Turns, then the turns between two rows, first turn first; the first pair answered
mibor (before => after):
[ -2.4   9.0   4.6  -3.7   5.8  -3.7  -3.6 -10.9] => [ -3.5   6.5   7.4   0.3   8.0  -6.0  -1.2 -10.3]
[ -3.3  -7.3  34.4  21.2  47.3 -22.3  16.8  21.3] => [-21.8  -5.6   3.5  26.3 -44.3   7.7   4.5 -44.1]
[ -1.7  18.6  -5.4   2.0  30.3   0.1  -3.0 -15.0] => [ -9.1  11.1  -2.1  18.6  19.7  -3.3   6.5 -22.8]
lorun (before => after):
[-17.5  -7.8  10.0  17.9   6.2 -22.7  15.6 -13.8] => [-12.0  -0.7   5.6  -0.9  24.9 -28.7  11.2  -2.4]
[  3.9   4.8  -4.2 -13.0  18.7 -21.3   7.1  14.2] => [ -0.5  15.0  14.7   2.7  15.0   3.8 -21.7 -11.4]
[ 21.5 -11.7   2.3  -0.6 -15.6  14.1   1.4  33.2] => [ 24.2  -4.2   6.0  -7.4  -3.6  18.9 -12.2  30.5]
[ 13.0  -4.2   4.8  -1.9  17.5 -18.2  -0.8  -6.3] => [  9.9  -2.7  12.3   8.1  11.0  -8.3  -8.9 -16.4]
rova (before => after):
[  2.3  -4.4  -3.9 -17.5   1.2 -12.0   0.7  10.1] => [-13.4  -2.1   5.8   2.5  -0.4 -11.9  -5.6 -14.4]
[ -1.9 -10.6   2.6  39.6 -22.8  10.1  17.1 -10.0] => [ 19.0   0.8 -32.7 -19.1 -15.8   2.3  17.2  19.1]
[ 30.8   6.3  -4.4  -9.6 -14.0  31.6 -21.8  18.8] => [ 10.1  16.9  -3.0  -1.0 -13.9  29.1 -35.3 -19.4]
noga (before => after):
[-12.1   4.5  -7.3  -1.8  28.4 -27.0  11.1  -7.7] => [-13.5   8.7   7.5  17.8   9.5   3.2 -13.1 -31.1]
[ 15.8  23.2  -4.1  -7.8 -39.2  22.9 -27.2 -26.4] => [ 24.7  14.7 -31.0 -37.8 -30.0 -10.1   6.3   8.7]
[ -5.7  -0.2 -18.9 -16.4  15.9 -11.0  -6.6   2.4] => [-11.8   3.4  -6.4  -3.8  18.4  -2.4 -19.4 -12.7]
[  7.3  19.3 -13.6 -41.6  30.9 -12.3 -14.8   4.3] => [  0.4  25.4   4.6 -23.7  32.1   2.3 -33.3 -16.2]
Pairs:
Between the rows of a pair lie two turns.
[-12.0  11.0   4.1  12.6  -0.6  19.3   1.3 -33.4] => [ 10.6  16.9  -6.0 -18.5   2.6  32.2  -8.3  -9.2] -> mibor noga
[-8.6  0.3 12.6 16.4  7.5 12.5  1.3 -4.1] => [-2.0  3.2  3.1 -2.6 21.9 -0.1  6.8 13.4] -> lorun lorun
[ 15.9 -10.0   2.8  10.3 -22.9  22.1 -11.2   1.8] => [ 16.0  -2.7 -20.7 -25.3   3.4 -10.6   0.7  13.2] -> rova noga
[ -0.5   1.9 -19.5 -13.8  11.9 -17.6  19.6  20.6] => [ -8.6   9.8   9.6  19.2  -2.4  22.4 -17.9 -18.1] -> noga noga
[ 13.6   5.2 -15.2  -9.8 -31.0 -13.4  24.9  -4.1] => [ -0.3   6.4  -8.9   1.5 -18.9 -26.4  28.0 -18.2] -> rova noga
[-15.7  12.9  30.8  40.3  17.4  10.2  -6.4 -21.6] => [-16.6  -6.3  20.1  49.9  -7.1  -2.2  24.0  -9.1] -> lorun noga
[  3.9  10.0  14.0 -10.3  19.7  20.1 -16.2  -2.2] => [ -2.4 -12.4  18.0  21.4 -10.4  15.9  10.7   1.9] -> rova lorun
[ 20.3   6.0   7.2 -20.9  15.1   3.5  -4.5  16.4] => [  4.8  -1.6  24.3  18.5  -6.7  15.4  -6.4 -10.8] -> noga lorun
[ -8.8  -0.2   8.4  14.2  13.9 -16.7   4.4 -26.6] => [ -6.3  -2.8 -11.0   3.5 -14.8 -11.8   9.2 -28.9] -> mibor lorun
[ 13.2  -4.1   0.5   7.5  -8.4  -5.6 -20.7  -8.4] => [ 12.0  -8.7   7.4  16.3  -2.1 -10.7 -13.7  -4.2] -> mibor mibor
[ 11.7 -10.6  21.2  17.9 -14.4 -21.4  13.1  -3.7] => [ 21.2  -2.6  12.4  -9.1   8.0 -28.4   9.7  12.2] -> noga lorun
[-13.9  -1.1  17.4  20.8  30.3 -32.9  -4.1 -27.8] => [-12.0  -4.9   9.7  13.0  32.4 -42.5   7.6 -17.4] -> lorun lorun
[  3.5  21.7 -18.2   8.8   1.5  14.0  -5.4 -12.3] => [  0.5  10.8 -24.7  10.7  -1.8  -3.8  19.5  -2.7] -> lorun noga
[-32.3   9.6   0.8  11.9   4.4 -21.8   4.3 -40.2] => [ -2.9 -12.8  33.8  41.1   2.7   6.5  11.4   9.1] -> mibor rova
[-13.2  -1.1  18.2  33.7 -12.6  35.1  -8.3 -36.6] => [ 17.3  -7.5   3.9 -13.1  40.3  -2.1  23.3  43.0] -> rova noga
[  6.3  -8.1 -12.1   1.0 -14.2   3.2  -2.0  -9.3] => [ -0.3   0.0   0.4   5.1   7.3   1.5 -11.8 -18.2] -> mibor rova
[ 37.0 -11.6  15.5   2.0  -1.3  26.5  13.3  26.0] => [ 16.2  19.3 -19.8 -41.7   5.5   7.9  -8.2 -20.9] -> rova noga
[-18.6  19.7 -24.8 -33.4 -13.2  -7.6   2.0 -42.1] => [  9.0  -9.2   1.8 -16.0  21.3 -21.6  41.6  38.4] -> rova lorun
[ 21.3  18.8 -15.5 -39.6  20.7   4.8 -19.0  24.0] => [ -4.8   8.9 -24.4 -27.6  27.8 -38.2  13.3  12.3] -> mibor rova
[ -8.6  -3.1  11.5   6.1  15.7 -21.0  23.3  -5.8] => [-10.1  -3.1  -7.3  -2.8 -16.3 -12.5  21.4 -20.9] -> rova mibor
[ -1.5   8.5   9.6  11.7   5.8  25.7 -27.5 -14.4] => [  7.8 -13.0  15.5  28.5  -1.6  20.9  -0.5  15.8] -> rova mibor
[-41.3  -0.1  10.6  37.7  10.0 -17.5   0.0 -44.3] => [ 19.2   9.5  20.5 -10.4  48.2  18.6 -27.2  34.2] -> rova lorun
[ 10.7  12.3 -11.3 -33.9   7.9   5.7  -7.9  -0.6] => [ -5.4   4.5  -2.6 -15.3  27.1 -22.3  11.8  -2.3] -> mibor rova
[  2.0   0.0 -53.3 -38.5 -10.5  -3.4 -27.2   2.4] => [-20.5  12.5 -19.3 -10.5  30.9  -9.1 -48.0 -27.5] -> noga noga
[  0.7   9.8  -8.3 -11.7  16.5   5.9  -6.3  -9.4] => [ -3.3  -6.7 -15.5   2.4  -4.7  -4.9  20.3  -3.5] -> lorun lorun
[ -5.1 -20.8 -25.1  -4.8 -17.1 -28.0  33.4   7.1] => [ -0.7  18.2   1.0 -21.9  31.9   3.6 -34.7 -18.5] -> lorun noga
